[ -37 -110  -33   59   -5   17  -35  -28  -61    5]  (107)
[-35 -65  21  56  11  35 -34 -48 -97  68]  (69)
[-35 -65  21  56  11  15 -14  -5 -44   8]  (97)
asked: [-35 -65  21  56  11  35 -34 -48 -97  68]  (69)
rev: [-44  -5 -14  15  11  56  21 -65]  (97)
rev: [-48 -34  35  11  56]  (69)

[ 10   6  11   2   2   6   1   6   1  -1   2   1   4   1  -2   7  -8  -6
   6   0  -7  -2  12   7   2   5   9  -7   9   5  11  12   0   2  16   2
  -3  -6  14  -1   1  11   5   4   3   1   8  -8   5   6 -34  46  34  86
 -27  43  17 -34 -62  53 -23 -23 -23  43] : (146)
[-12 -10   3   0   9   5  -4  -6  14 -10   3  -3 -20 -15   0 -10   1  17
 -13   1 -11  -4  13  29   2  -2   1  12  -7  -6  23 -13  14 -10   4   3
  14  -2  -3  -5   6   3  11 -28  -5 -11   5  -1   4   2  15  17  10 -15
   1   6 -12   1   6   5   3 -13   3   8] : (2)
[ 10   6  11   2   2   6   1   6   1  -1   2   1   4   1  -2   7  -8  -6
   6   0  -7  -2  12   7   2   5   9  -7   9   5  11  12   0   2  16   2
  -3  -6  14  -1   1  11   5   4   3   1   8  -8   5   6  -7  -5  13  -3
   4  -4   4 -10  -2   0  -5  -6  -2  -9] : (139)
[  1   2  10  -4 -12  26  11 -17  -4 -26 -52  17  18 -37  -1  21  -6  14
  -4  52  48 -10 -12  13 -48 -12  24  28  -2  15 -13   3 -16 -41 -17  26
  63 -22  44 -74  11   5   1 -57  36  10  19   0 -19 -19 -51  42 112  -9
 -37 -40  10 -18  48   5  32   2  61 -23] : (52)
[  3  27 -13 -10   2   6  24  19   2   5  -8 -25 -10   9 -18 -25 -19 -10
  11   3 -13 -15   4 -24   6   6   7  32  -7  30  -2  16  -8  -2   4   6
 -11 -13   8  -6  32  -3  23  -8  12   1 -13  15 -25 -17  18  -4 -18   6
 -13 -33 -13  -2   7 -11  18   0  -5 -19] : (45)
[ -5   3  -6  10  12  10  -6  -5  12  -8   1   5  -7  -4  -5  -3  -4  20
  -6  -8 -18  -4  13  25  15   0  -6   5  -5  -6  27 -15   2  -1   5   2
   5   3  -4 -13   0   7   9 -32   0  -1   4  -4  -7   1   9   7   9 -10
   8   3  -9   7   2  13  -6 -16  17   4] : (125)
asked: [ 10   6  11   2   2   6   1   6   1  -1   2   1   4   1  -2   7  -8  -6
   6   0  -7  -2  12   7   2   5   9  -7   9   5  11  12   0   2  16   2
  -3  -6  14  -1   1  11   5   4   3   1   8  -8   5   6 -34  46  34  86
 -27  43  17 -34 -62  53 -23 -23 -23  43]  (146)
rev: [ 6 -5]  (2)
rev: [ 17   1 -10   0 -15 -20  -3   3 -10  14]  (2)

[-53 -47  11  48  14 -14 -27  29  41  24  -5  35 -78] = (76)
[-44  -8  -2  35  64 -25  64  39 101  82 -21 123 -84] = (115)
[ -5  36 -78  24  -5  35 -78  42  31  54 -11  11   0] = (60)
rev: [ 29 -27 -14  14  48  11 -47]  (76)
rev: [-78  35  -5  24  41  29 -27]  (76)
rev: [ 64 -25  64  35  -2  -8 -44]  (115)
asked: [-53 -47  11  48  14 -14 -27  29  41  24  -5  35 -78]  (76)
rev: [64 35]  (115)

[  73    1   -6  -51  -17 -126] = (23)
[-42  30  41  69  -5  73] = (137)
[-30  64 -20 -70  47 -14] = (98)
[   7   19   33    7  -40 -106] = (21)
rev: [ 47 -70]  (98)
rev: [-5 69 41]  (137)

[56 -3  5 91 53 54] : (35)
[ -10  -43   12   51   47 -109] : (141)
[ 45 -30 -41 101 -45  16] : (67)
[  13   51   47 -109    7   30] : (57)
[-19 112 -25  55 -86 -10] : (32)
[ 57 -27 -10  90 -65  14] : (136)
[ 49 -11 -20 112 -37  28] : (49)
rev: [-109   47   51   12]  (141)
rev: [-10 -86]  (32)
rev: [112 -20 -11]  (49)
rev: [30  7]  (57)
rev: [-30  45]  (67)
rev: [112 -20]  (49)

[  2   5  49 -57  62 -31 -68  64] = (48)
[-17  18  69 -44 106 -57 -80  56] = (95)
[  -7  -10   51  -65   97  -75 -118   73] = (64)
[  -6  -65 -118   51  -10  -27  -83   56] = (148)
[  97  -75   -7  -65 -118   51  -10   47] = (10)
[ -9 -10  50 -59  48 -40 -97  49] = (158)
rev: [-118  -75   97  -65   51  -10   -7]  (64)
rev: [ -10   51 -118  -65   -7]  (10)
rev: [ 50 -10  -9]  (158)
rev: [ -10   51 -118  -65   -7  -75   97]  (10)
rev: [5 2]  (48)

[  -1   32  -92 -118  -41] = (34)
[-20 -60 -44  -5   6] = (89)
[  -1  -92   32  -41 -118] = (100)
asked: [  -1  -92   32  -41 -118]  (100)
rev: [ -41 -118  -92   32]  (34)
rev: [-118  -41   32  -92]  (100)
rev: [ 6 -5]  (89)

[  14   23  -52   41   38  -26  -12   42   50    4  -40   12  -41    6
  -18   68 -120  -10  -58   31   -6  -87  -35  -52 -111    4    2  -39
  -81  -31   36   58  -61  -20   29  -40    9   64   19  -47   21  -77
  -23   51  -27  -92   76  -19   14  -57   77   16   26   44   20]  (66)
[  14   23  -52   41   38  -26  -12   42   50    4  -40   12  -41    6
  -18   68 -120  -10  -58   31   -6  -87  -35  -52 -111    4    2  -39
  -81  -31   36   58  -61  -20   29    9  -47  -23   19  -77   64  -40
   21   51  -27  -92   76  -19    9  -57   77   16   93    2   21]  (54)
[  76   16  -52   41   38  -26  -12   42   50    4  -40   12  -41    6
  -18   68 -120  -10  -58   31   -6  -87  -35  -52 -111    4    2  -39
  -81  -31   36   58  -61  -20   29  -40    9   64   19  -47   21  -77
  -23   51  -27  -92   76  -19   14  -57   77   16   26   44   20]  (78)
asked: [  14   23  -52   41   38  -26  -12   42   50    4  -40   12  -41    6
  -18   68 -120  -10  -58   31   -6  -87  -35  -52 -111    4    2  -39
  -81  -31   36   58  -61  -20   29    9  -47  -23   19  -77   64  -40
   21   51  -27  -92   76  -19    9  -57   77   16   93    2   21]  (54)
asked: [  76   16  -52   41   38  -26  -12   42   50    4  -40   12  -41    6
  -18   68 -120  -10  -58   31   -6  -87  -35  -52 -111    4    2  -39
  -81  -31   36   58  -61  -20   29  -40    9   64   19  -47   21  -77
  -23   51  -27  -92   76  -19   14  -57   77   16   26   44   20]  (78)
asked: [  14   23  -52   41   38  -26  -12   42   50    4  -40   12  -41    6
  -18   68 -120  -10  -58   31   -6  -87  -35  -52 -111    4    2  -39
  -81  -31   36   58  -61  -20   29  -40    9   64   19  -47   21  -77
  -23   51  -27  -92   76  -19   14  -57   77   16   26   44   20]  (66)

[-25 -26 -37 -47 -64 -60 -14  -8  21   0 -40] : (138)
[ -64  -30   48   50  -22    0 -115   76   72   33  -30] : (147)
[  9   1  34   0   7  57  36   5 -24 -26  53] : (5)
[ 24   3 -39 -32 -27 -24  12   0   1  24 -28] : (4)
[  20   43 -112    0   39  -45    0  -86  -19   16  -88] : (128)
[  1  48  61  27  31   4   5 -86 -19   4   0] : (29)
rev: [-26 -24]  (5)
asked: [  20   43 -112    0   39  -45    0  -86  -19   16  -88]  (128)

[ 15  39  59  34  31  81 -13 -42 -16 -12  29  11 -21 -44 -46  49] -> (81)
[  7  -6 -17   9  55 -22  -2 -46  11 -21 -12 -42 -16  29  49 -44] -> (109)
[-10  19  11  23   1  -8 -20 -21 -39 -59   3  42   6  70 -76   6] -> (71)
rev: [-42 -12 -21  11 -46]  (109)
rev: [ 49 -46 -44]  (81)
rev: [-16 -42 -13]  (81)
rev: [ 49 -46 -44 -21  11  29 -12 -16 -42]  (81)

